Small tables with named rows and columns. After each table, cells are looked up by row and column.

fedenef =
         zelaka  zizu
kol          34    84
gisa         45    80
dorera       22    35
vapuda       20    26
minas        12    33
keruv        64    -9
bukomu        7   -26
kad         -57    -4
dasu         67   -25
rorebo      -23    22
votabu      -45     3
zof          60    51
vos          66     4
gudapam      -5   -17

zizu of vapuda: 26
zelaka of kol: 34
zizu of zof: 51
zelaka of rorebo: -23
zelaka of gisa: 45
zelaka of dorera: 22
zelaka of minas: 12
zelaka of votabu: -45
zizu of minas: 33
zizu of gisa: 80
zizu of keruv: -9
zelaka of zof: 60
zelaka of keruv: 64
zelaka of kad: -57
zizu of dorera: 35
zizu of vos: 4
zizu of dasu: -25
Row with the largest zelaka: dasu

Table nimor
cols = sas, kere, ruzibon, fis, suko, pozu, lub, lika, sen, rog
zovuro: [1949, 448, -183, 4043, 4099, 4000, 7794, 1402, 351, -2024]
runesav: [5721, 599, 1229, -1918, -2240, -5458, 1370, 1134, 572, 1538]
zofeko: [-4296, 1866, 3481, 6250, -1410, -1906, 5919, -748, 2096, 1256]

runesav, kere: 599
zovuro, lika: 1402
zofeko, sen: 2096
zovuro, sas: 1949
runesav, pozu: -5458
runesav, suko: -2240
Which row has the largest lub? zovuro

vasume:
fields: mivigid, bos, zira, gen, motutu, zizoz, vik, voko, sim
bozuve: [104, 115, 69, 105, 163, 95, 116, 109, 118]
pek: [98, 65, 111, 148, 101, 75, 87, 118, 139]
poz: [114, 117, 61, 110, 165, 79, 117, 118, 114]
pogeki: [201, 180, 136, 61, 228, 88, 228, 205, 170]
gavisun: [144, 184, 100, 69, 161, 152, 133, 101, 67]
vofude: [115, 118, 71, 108, 153, 84, 111, 124, 128]

What is the bos of vofude in vasume? 118
What is the zizoz of poz in vasume? 79
What is the zizoz of gavisun in vasume? 152
What is the zira of pogeki in vasume? 136
What is the mivigid of pogeki in vasume? 201
What is the voko of pek in vasume? 118
What is the sim of pogeki in vasume? 170
What is the gen of pogeki in vasume? 61
What is the motutu of gavisun in vasume? 161
What is the motutu of pogeki in vasume? 228
What is the mivigid of vofude in vasume? 115
What is the zira of poz in vasume? 61
What is the zizoz of vofude in vasume? 84
What is the vik of pek in vasume? 87
Row with the largest gen: pek

kiza
fields: rus, rere
gulebug: [2.020, 3.998]
zomis: [4.046, 1.524]
nukigi: [-6.414, 9.124]
nufigo: [4.060, 1.678]
lelena: [3.701, -0.304]
pag: [7.986, 4.964]
tipe: [-0.274, 2.879]

What is the rus of nufigo in kiza?
4.060
What is the rus of gulebug in kiza?
2.020
What is the rere of gulebug in kiza?
3.998
What is the rere of nukigi in kiza?
9.124
What is the rere of lelena in kiza?
-0.304
What is the rere of nufigo in kiza?
1.678
What is the rere of tipe in kiza?
2.879
What is the rus of pag in kiza?
7.986
What is the rus of nukigi in kiza?
-6.414
What is the rus of zomis in kiza?
4.046
What is the rus of lelena in kiza?
3.701
What is the rere of zomis in kiza?
1.524
What is the rus of tipe in kiza?
-0.274
What is the rere of pag in kiza?
4.964

zot:
,pev,vem,faz
begi,0.839,0.651,0.887
lan,0.732,0.670,0.449
rad,0.553,0.064,0.391
kurumat,0.699,0.381,0.512
lir,0.759,0.463,0.693
rekuput,0.581,0.038,0.450

lir, faz: 0.693
rad, vem: 0.064
begi, vem: 0.651
kurumat, pev: 0.699
lir, vem: 0.463
lan, pev: 0.732
rad, pev: 0.553
Row with the largest vem: lan

rinov:
	gubu	tav	gimek
vokovet	131	173	120
ralen	125	176	199
pib	65	178	131
kezose	80	191	61
boz	192	205	89
lifosol	66	163	66
noga	180	160	180
vibu	148	65	158

What is the gimek of ralen in rinov? 199
What is the gimek of vibu in rinov? 158
What is the gubu of noga in rinov? 180
What is the gimek of kezose in rinov? 61
What is the gimek of vokovet in rinov? 120
What is the gimek of pib in rinov? 131
What is the tav of vibu in rinov? 65
What is the gimek of boz in rinov? 89
What is the gubu of boz in rinov? 192
What is the tav of kezose in rinov? 191
What is the tav of ralen in rinov? 176
What is the tav of vokovet in rinov? 173

Table faru
|  | puz | bop | motadam | kem | movim | vad | banurun | kezarik |
|---|---|---|---|---|---|---|---|---|
| kelilis | 618 | 570 | 584 | 759 | 268 | 295 | 525 | 543 |
| gom | 781 | 141 | 948 | 439 | 301 | 376 | 134 | 108 |
| moki | 470 | 218 | 597 | 199 | 554 | 641 | 294 | 266 |
| dul | 298 | 429 | 316 | 232 | 661 | 705 | 498 | 507 |
| misa | 224 | 767 | 86 | 533 | 597 | 594 | 768 | 867 |
| vigazad | 321 | 782 | 165 | 661 | 482 | 478 | 765 | 856 |
| zisan | 393 | 280 | 514 | 190 | 609 | 686 | 362 | 312 |

What is the vad of kelilis in faru?
295
What is the banurun of moki in faru?
294
What is the vad of dul in faru?
705
What is the banurun of misa in faru?
768
What is the kezarik of moki in faru?
266
What is the puz of vigazad in faru?
321
What is the movim of kelilis in faru?
268
What is the puz of kelilis in faru?
618
What is the banurun of kelilis in faru?
525

Table lakimad
fields: fir, zep, foz, luf, rati, vin, zup, fop
mul: [153, 147, 98, 196, 85, 182, 92, 132]
safomu: [154, 147, 97, 196, 86, 182, 92, 133]
seg: [117, 166, 181, 63, 187, 117, 193, 146]
kob: [136, 177, 81, 200, 78, 194, 93, 108]
bom: [185, 102, 124, 184, 109, 154, 104, 170]
vusulid: [123, 162, 181, 63, 190, 113, 196, 150]
vepemur: [152, 148, 97, 197, 85, 182, 93, 130]
zav: [214, 47, 205, 93, 199, 78, 181, 234]
magufi: [219, 44, 198, 104, 190, 83, 173, 237]
gukefa: [121, 164, 180, 63, 189, 115, 195, 149]
zev: [215, 44, 197, 113, 179, 92, 156, 234]
mut: [89, 217, 144, 85, 158, 148, 179, 102]

fop of kob: 108
fop of gukefa: 149
zup of kob: 93
zup of zev: 156
fir of kob: 136
foz of zav: 205
luf of magufi: 104
luf of mul: 196
Which row has the largest luf? kob

